(in the rows, 128 means zero)
One turn moves each row of this set onto another row. After a few examples, where does it send each row asked below?
duki: [135 139 123 147 133 145 114 104 151 134 115 102 148 122 128 114 129 117
  93 163 140 138 181 135 106 165 152 125 130]
ruvez: [144 119 165 101 134 144 113 112 127 154 124 102 158 149 107  99 137 160
 144  91 107 122 122 134 119 122 132 138 140]
saras: [114 147 133 157 127 111 120 160 124 125 148 119 115 149 135 105 161  89
 141 163 122 122 134 116  93  95 118 113 130]
seki: [111 122 129 150 126 134 110 101 129 120  90 148 128 145 131 141 126 114
 118 119 143 143  66 140 134 123 154 139 119]
Mezes: [115  97 115 140 119 132 133 148 141 110 149 164 123 119 113 120 131 126
 127 113 124 118 175 146 168 113 107 120 116]
sigak: [141 141 136 146 134 150 116  92 153 133 122 107 144 134 130 129 123 106
 107 154 149 132 176 129 104 172 156 124 127]
vifim: [107  98 115 148 121 129 120 139 139 114 139 169 130 131 113 122 126 129
 122 115 131 131 183 155 159 107 108 117 124]
nebim: [117 150 141 161 128 111 117 149 123 125 151 124 115 162 136 117 154  83
 148 159 130 123 136 115  89  97 123 113 133]
Fad: [149 136 128 131 130 153 136 114 157 129 132  96 136 108 125 118 137 108
 106 157 132 114 166 119 118 178 151 129 115]
gab: [118 148 135 154 127 113 125 160 126 124 154 117 111 149 134 109 161  84
 146 159 122 116 132 113  95  99 119 114 127]
Misob: [119 121 133 140 124 138 124 106 132 117 101 145 120 138 130 144 128 107
 127 117 138 129  58 129 141 133 154 141 108]
duzu: [146 120 166 101 133 143 113 112 126 154 124 103 158 150 107 102 136 157
 146  91 108 123 122 134 119 124 131 139 139]
lege: [119 118 124 134 121 138 130 121 134 114 101 138 120 120 128 132 138 114
 119 121 126 125  54 129 147 130 152 144 106]
vimu: [142 119 162 104 133 141 111 112 125 155 122 102 160 149 106  99 137 160
 141  92 107 124 124 136 121 121 132 137 142]
des: [119 102 134 145 120 134 128 127 140 110 152 174 123 144 114 143 118 113
 145 104 139 121 174 143 161 119 114 117 115]
bez: [142 120 165 104 134 142 110 111 126 154 121 102 160 151 106 100 137 160
 143  92 108 126 125 136 118 120 132 138 142]
devar: [122  99 126 137 118 135 138 140 143 108 155 167 119 128 113 133 126 115
 141 107 128 111 170 139 168 121 110 119 110]
zuseg: [105 119 117 149 125 133 109 113 127 121  85 143 131 133 130 126 133 124
 105 129 133 147  69 145 135 116 152 140 122]
busoz: [151 140 139 136 133 154 131  98 155 130 132 102 136 125 127 132 126 100
 115 151 144 119 169 118 112 181 154 126 118]
vibi: [113 150 135 161 128 110 114 153 123 126 148 122 118 157 136 110 156  88
 143 162 127 126 138 118  90  94 120 113 133]
Defoz: [110 116 113 140 122 134 121 125 131 118  90 136 126 118 127 119 141 125
 105 128 124 136  62 139 144 121 148 144 114]
mezal: [119 150 142 156 126 113 124 154 126 124 156 121 112 156 136 116 156  81
 150 157 127 116 132 110  93 102 121 113 128]
rin: [110 102 126 153 122 130 117 126 137 113 142 176 128 145 113 135 117 122
 133 109 142 132 183 152 155 110 113 115 124]
gunob: [140 134 118 139 132 149 127 117 154 132 120  95 142 106 125 107 139 118
  94 164 130 126 174 129 114 168 150 127 123]
kuneb: [144 119 167 103 134 142 110 109 126 154 123 104 159 153 106 102 135 158
 144  91 109 124 123 134 118 122 133 136 142]

Misob moves to zuseg
kuneb moves to vimu
Now find these:
duki moves to Fad
vibi moves to gab
devar moves to rin

One turn moves each row of this set onto another row. After a few examples, where does it send each row asked below?
kiko: [ 73 128 114 140 164 142 169 118 193 149 160 131 107 167 158 118 158  77
 122 132]
Reme: [110 108 159 125 148 127 133 145 145 162 174 105  96 165 195 137 133 108
 130 129]
buf: [ 94 134 138 141 139 137 169 117 118 160 132 128 118 111 137 114 123  71
  82 148]
mim: [125 141 155 113 153 129 136 158 126 117 166 152 100 124 159 113 129 113
 119 120]
Sini: [ 88 126 144 142 127 136 141  96 121 132 171 108 112 149 158 131 176  62
  92 130]
goru: [ 70 125  94  97 141 116 138 103 148 131 133 125  93 123 165 115 135  90
 118 122]
pim: [116 131  77 122 183 130 156 123 140 112 138 112 100 145 158 109 132  63
 137 152]
guz: [129  97 144 128 146 127 126 133 162 161 177 109  92 165 192 137 129 110
 138 128]
bab: [ 68 118 101 100 147 117 149  99 153 126 134 112  99 119 155 126 137  86
 114 121]
rarov: [ 90 109 109 146 151 124 157  99 173 148 155 131 115 146 147  89 122 119
 105 151]
Vebu: [127  92 159 126 141 123 130 115 123 142 155 159 120 148 153 116  80  78
 127 140]
veva: [117 100 136 142 160 148 169 128 130 171 141 122 109 150 170 132 145  46
 105 172]
garo: [107 132 145 150 156 113 131  78 147 112 158 115 114 139 142 100 144  58
  80 173]
Volo: [125 143 184 129 127 135 135 122 135 153 150 117  82 134 149  98 138 110
 137 123]
vorug: [112 152 143 135 169 130 127 175 148 150 165 121 120 155 179 128 120  47
 133 147]
nos: [130 131 136 114 150 129 137 156 122 119 152 149  96 126 158 132 128 120
 133 112]
sopuv: [ 93 124 150 132 125 136 131 114 124 119 162 111 105 151 147 135 169  69
  78 120]
Geduf: [134 130 138 136 160 124 144  77 128 104 166 103 102 151 126 123 139  65
  91 166]
musiz: [ 94 133 152 141 142 135 157 112 123 168 129 142 108 107 145 106 131  76
  81 154]
likod: [ 92 151 130 149 158 127 131 162 143 134 135 117 122 184 148 154 139  86
 139 143]
Luki: [ 89 103 146 151 138 135 148  88 129 129 169 109 117 148 162 122 168  56
  95 133]
Kodo: [102 137 173 105 151 113 118 121 154 134 162 140  84 161 168 137 104  68
 105 104]
Bazo: [ 95 110 140 124 106 112 121 146 129 148 144 113 103 184 169 134 131  84
 129 154]
Zokab: [147 155 137 123 165 129 133 108 135 125 164 165 115 125 132 116 137  78
 141 164]
Bemav: [ 85 116  99 102 136 124 136 122 136 127 130 125  94 122 161  95 116  93
 118 113]
Mupo: [115 139 172 115 156 118 112 117 146 133 160 142  85 150 164 145 117  54
 110 101]
seg: [ 85 116 108 143 162 144 173 120 189 139 160 141 108 162 157 109 159  75
 120 134]
pon: [126  93 160 117 151 120 134 109 121 133 164 151 114 138 165 101  79  94
 139 145]
Peko: [ 91 140 158 110 124 114 110 144 171 152 131 133  90 147 160 102 129  73
 139 132]
tem: [124 126 166 111 187 131 131 126 179 120 163 145 126 126 134 130 104  87
 137 167]
gufiz: [ 77 113 122 138 167 146 146 115 190 149 151 123 104 177 163 125 143  85
 112 116]
did: [108 110 133 139 154 131 192 105 127 154 137 120  89 154 153 120 125  38
 102 168]
nabol: [121 122 122  99 158 115 142 138 144 128 174 105 110 177 156 158  98  74
 136 170]
megi: [126 123 158 124 176 131 117 138 185 116 158 141 126 128 135 129 115  94
 134 155]
bipag: [131 133 146 104 139 115 137  78 145 138 165 146  79 150 130 104 105 101
 143 133]
lafuz: [130 118 127 143 179 134 131  97 124 140 151 132 128 146 163 133 122  99
 172 164]
Difi: [130 135 156 148 182 138 145 128 121 113 173  98 131 160 142 133 109  96
 149 147]
Nunur: [112 117 130 155 177 140 146  91 183 137 155 126 107 145 135  85 115 116
 119 136]
dag: [132 149 145 147 159 136 134 168 144 156 167 122 112 157 162 121 119  44
 130 146]
pifum: [103 109 139 139 154 133 184 104 128 164 140 115  99 155 157 130 132  38
 113 180]
zud: [104 132  98 132 179 119 165 107 145 104 136  95  89 130 162 101 146  92
 126 152]
gar: [ 91 114 124 152 163 126 160  88 172 138 148 136 108 147 143  84 120 130
 110 149]
mugur: [117 112 157 131 141 140 148 114 138 166 134 139 107 105 141  95 116  71
  86 163]
zadul: [134 127 161 153 165 129 130 120 121 116 163  88 126 153 139 133 105  87
 142 142]
kefim: [103 132  91 129 174 124 170 115 146 106 136 105  98 134 157 102 144  85
 146 161]
Vef: [131 125 119  94 154 109 142 142 157 123 159 106  92 171 145 151  93  80
 136 160]
Begu: [107 130 147 129 179 123 129 107 150 141 139 133 119 173 147 180 120  62
 138 174]
dugiv: [115 135 151 147 157 113 140  77 140 106 159 120 109 146 131 106 139  61
  86 178]

Kodo moves to tem
Bemav moves to Geduf
Now find these:
Begu moves to Peko
buf moves to zud
Vef moves to Mupo
pifum moves to goru

